Here are some points, one per row:
[ 0.43 -1.10  0.49 -0.16  1.13 -0.50 -0.43  1.02  0.08  0.72 -1.35  0.17  0.70  1.87 -0.05  1.24  1.01 -1.47 -0.33  1.45  0.01  1.64  0.42 -0.93]
[-1.27  2.63  1.42  0.31 -0.63  0.43 -0.26 -0.63  0.23  0.75 -1.43 -0.35 -0.16 -1.25 -0.57  0.09  1.68 -0.30 -0.31 -0.54 -1.34  0.42 -0.58  0.94]
[ 2.13 -0.17  0.55 -1.23  1.59 -0.87  0.59 -0.66  0.67 -0.12 -0.97  0.28  0.91 -2.16 -0.41 -1.36 -1.03  0.26  2.11 -1.08 -1.22  1.17 -1.45 -1.21]
[-1.22  0.30 -1.71  0.50 -1.46 -0.41 -1.61  0.73  0.89 -0.68 -0.15  1.20 -0.33  0.27 -0.94  0.18 -1.95 -0.07 -0.68  0.53 -2.33 -0.26 -0.53 -0.87]
[ 0.63  1.49 -1.13 -1.01  1.67  1.92 -0.57  1.57 -0.66 -1.50  1.03 -0.20  0.79  1.04 -0.31  0.03  0.50  0.81 -1.08  0.25  0.05 -0.51 -1.39 -0.31]
[-1.48  0.46  0.04  0.46  1.51  0.85  1.50  0.31 -1.35 -0.78 -1.53  0.14 -0.76  0.02 -0.71  0.05 -0.13 -1.44  1.46 -0.71  0.18 -0.27  0.93 -0.57]
[ 0.22  0.40  1.43  0.43 -0.27 -0.13 -0.58  1.00  0.54 -0.19 -0.24  2.01 -0.11 -0.06  3.06  0.53  0.62  0.19  0.52  0.35  0.92 -1.87 -1.33 -0.93]
[ 1.09  0.30 -0.27  0.12  1.14 -1.70 -0.44  1.51  0.59 -0.68 -0.66  2.23  0.20 -0.85 -0.02 -0.47 -0.46  0.58 -0.76  0.17  0.26  0.36  2.43  2.90]
[ 0.85 -0.66 -0.76  0.06 -0.82  0.73 -2.04 -2.22 -1.26  0.17 -0.87 -0.53  0.10 -0.05  2.26  0.76 -0.77 -0.10 -0.90 -0.91  0.13  0.58  0.87  0.36]
[ 1.68  1.45 -0.07  0.96 -0.79 -0.83  0.17 -0.40  0.45 -1.20  0.59 -0.43 -2.90  2.15 -0.69 -1.23  0.18 -0.84 -0.11 -0.89  0.98  0.01 -1.03  0.51]
[-0.08  0.48 -1.73 -0.87  0.13 -0.12  0.00 -0.25  1.17  1.28  2.54  0.35 -0.62 -0.80  1.13  1.34  1.66 -1.01  0.97 -0.87 -0.43  0.43  0.60 -0.56]
[ 0.98  0.17 -0.24  1.23 -1.34 -0.99 -1.83  1.14 -1.20  1.51  0.85 -1.24  1.41  0.27 -0.92 -0.89  0.59 -0.07  0.69  0.70  0.37 -0.05  0.03 -0.74]
[ 0.27  1.19 -0.58 -1.88 -0.08  0.38  0.84 -0.52  0.03  2.15 -1.13 -0.27 -0.57  0.99 -0.87 -0.78 -0.85 -0.02 -1.29 -0.32  0.41 -2.39  1.42 -0.63]
[-1.00 -1.19  0.57 -0.68  0.46 -0.58 -1.00 -0.99  2.16 -0.86  0.99 -0.48  0.83 -0.18 -1.23  0.93 -0.73 -0.65 -1.02 -0.28  1.71 -0.41 -0.51 -0.82]
[-0.76  0.68 -0.07  1.61  1.18 -0.77  0.34  0.01  0.22  0.18 -0.52 -1.74  0.24  1.01  0.51  1.86 -1.27  1.30  1.19 -1.86  0.13 -0.40  0.24 -0.01]
[-1.23 -1.78 -0.12  0.16  0.15  0.80 -1.07 -1.18  0.50  0.07  0.10  1.25 -0.52  1.74 -0.34 -1.18  0.72  1.95  1.86  0.34 -0.60 -0.49  0.81  0.32]
[-1.59 -1.65  1.48 -1.52 -0.55 -0.52 -0.54  1.40 -1.41  0.96  0.52  0.18 -1.95  0.36 -0.37  0.36  0.25  1.49 -0.36 -0.84  0.03  1.30 -0.55 -0.59]
[-1.55 -1.49 -1.29  0.98 -0.99  1.44  0.12  0.71  0.17  0.22 -0.48  0.56  0.99 -0.41 -0.03 -1.05  0.60 -1.13 -0.03 -1.01  2.13  0.80 -0.69  0.55]
[ 0.23 -0.18 -0.33 -0.02  0.06  0.18  0.07 -1.50  1.62 -0.51 -1.63 -1.14 -0.37  0.13  0.00  0.48  1.99  1.04 -0.53  2.12 -0.17 -0.39 -0.71  0.25]
[-0.80  0.15 -0.26  0.13  2.39 -0.60 -1.21 -0.06 -0.16  0.72  0.44 -1.10 -1.31 -2.19  0.67 -1.31 -0.94 -0.37  0.22  1.27  0.71 -0.39 -0.57  1.28]
[-1.45  1.09  0.22  0.35  0.17 -1.00  1.74 -0.72 -0.02  0.18  1.31 -0.10  1.53  0.75  1.45 -1.86  0.09  0.25 -1.76 -0.24 -0.36  1.56  0.70 -0.19]
[ 0.79  0.16  2.09  0.98 -0.02  2.13 -0.62 -0.49  0.28 -0.37  1.42 -0.35 -0.09 -0.77 -1.00 -0.19 -0.80 -0.27 -0.27  0.61 -0.01  1.14  2.28 -0.81]
[ 0.19  0.48  0.19 -0.39 -0.56  0.92  1.20 -0.61 -0.21  0.75  0.90  0.91  0.31  1.32  0.33  1.09 -1.93 -1.15  0.93  1.65 -0.43  0.81 -1.38  1.74]
[-0.19  0.17  0.99 -1.93 -1.72 -0.75 -0.34  0.32 -1.62 -1.65 -0.06 -0.90  1.79  0.75 -0.09 -0.01  0.71 -0.40  1.40 -0.09  0.01 -0.98  0.58  0.50]
[ 1.23 -0.50  0.33  0.94  0.07  0.05  0.70 -0.90 -1.66  1.16  0.48  1.58  1.10 -0.56 -1.31  0.69  0.85  0.93 -0.84 -0.95  0.17 -1.14 -1.20  0.48]
[ 1.89 -2.74  0.38 -0.33 -0.15  0.17  1.61  1.45  1.28 -0.46 -0.16 -1.73 -0.57 -1.27  1.10 -1.24 -0.18 -0.82 -0.56 -0.74 -2.27 -0.85 -0.22  1.09]
[ 0.83  0.58 -0.66  0.16 -1.71  0.46  2.11  1.44  0.48  0.02 -0.36 -0.49  0.28 -1.22  0.14  0.73 -0.47  2.07  0.55  1.30  1.48  0.55  0.39 -0.34]
[-0.80 -0.72 -0.97  0.63 -0.56 -0.71  1.54 -1.49 -1.82 -1.84  0.38  0.20 -0.91 -0.90 -0.79  1.19  0.06 -0.76 -1.08  0.59 -0.52 -0.35  0.44 -1.41]
Along one direction, these points spread out more than along any other. For each point below, how far along it does it lie, from 0 to 99? The average is 50, and the first point in the table lies past the average. One standard deviation of the points above along it is 16.
[-1.23 -1.78 -0.12  0.16  0.15  0.80 -1.07 -1.18  0.50  0.07  0.10  1.25 -0.52  1.74 -0.34 -1.18  0.72  1.95  1.86  0.34 -0.60 -0.49  0.81  0.32] 63
[ 0.85 -0.66 -0.76  0.06 -0.82  0.73 -2.04 -2.22 -1.26  0.17 -0.87 -0.53  0.10 -0.05  2.26  0.76 -0.77 -0.10 -0.90 -0.91  0.13  0.58  0.87  0.36] 57
[-0.76  0.68 -0.07  1.61  1.18 -0.77  0.34  0.01  0.22  0.18 -0.52 -1.74  0.24  1.01  0.51  1.86 -1.27  1.30  1.19 -1.86  0.13 -0.40  0.24 -0.01] 54
[ 0.22  0.40  1.43  0.43 -0.27 -0.13 -0.58  1.00  0.54 -0.19 -0.24  2.01 -0.11 -0.06  3.06  0.53  0.62  0.19  0.52  0.35  0.92 -1.87 -1.33 -0.93] 50
[-1.27  2.63  1.42  0.31 -0.63  0.43 -0.26 -0.63  0.23  0.75 -1.43 -0.35 -0.16 -1.25 -0.57  0.09  1.68 -0.30 -0.31 -0.54 -1.34  0.42 -0.58  0.94] 51
[ 1.09  0.30 -0.27  0.12  1.14 -1.70 -0.44  1.51  0.59 -0.68 -0.66  2.23  0.20 -0.85 -0.02 -0.47 -0.46  0.58 -0.76  0.17  0.26  0.36  2.43  2.90] 24
[ 0.19  0.48  0.19 -0.39 -0.56  0.92  1.20 -0.61 -0.21  0.75  0.90  0.91  0.31  1.32  0.33  1.09 -1.93 -1.15  0.93  1.65 -0.43  0.81 -1.38  1.74] 55
[-0.08  0.48 -1.73 -0.87  0.13 -0.12  0.00 -0.25  1.17  1.28  2.54  0.35 -0.62 -0.80  1.13  1.34  1.66 -1.01  0.97 -0.87 -0.43  0.43  0.60 -0.56] 51
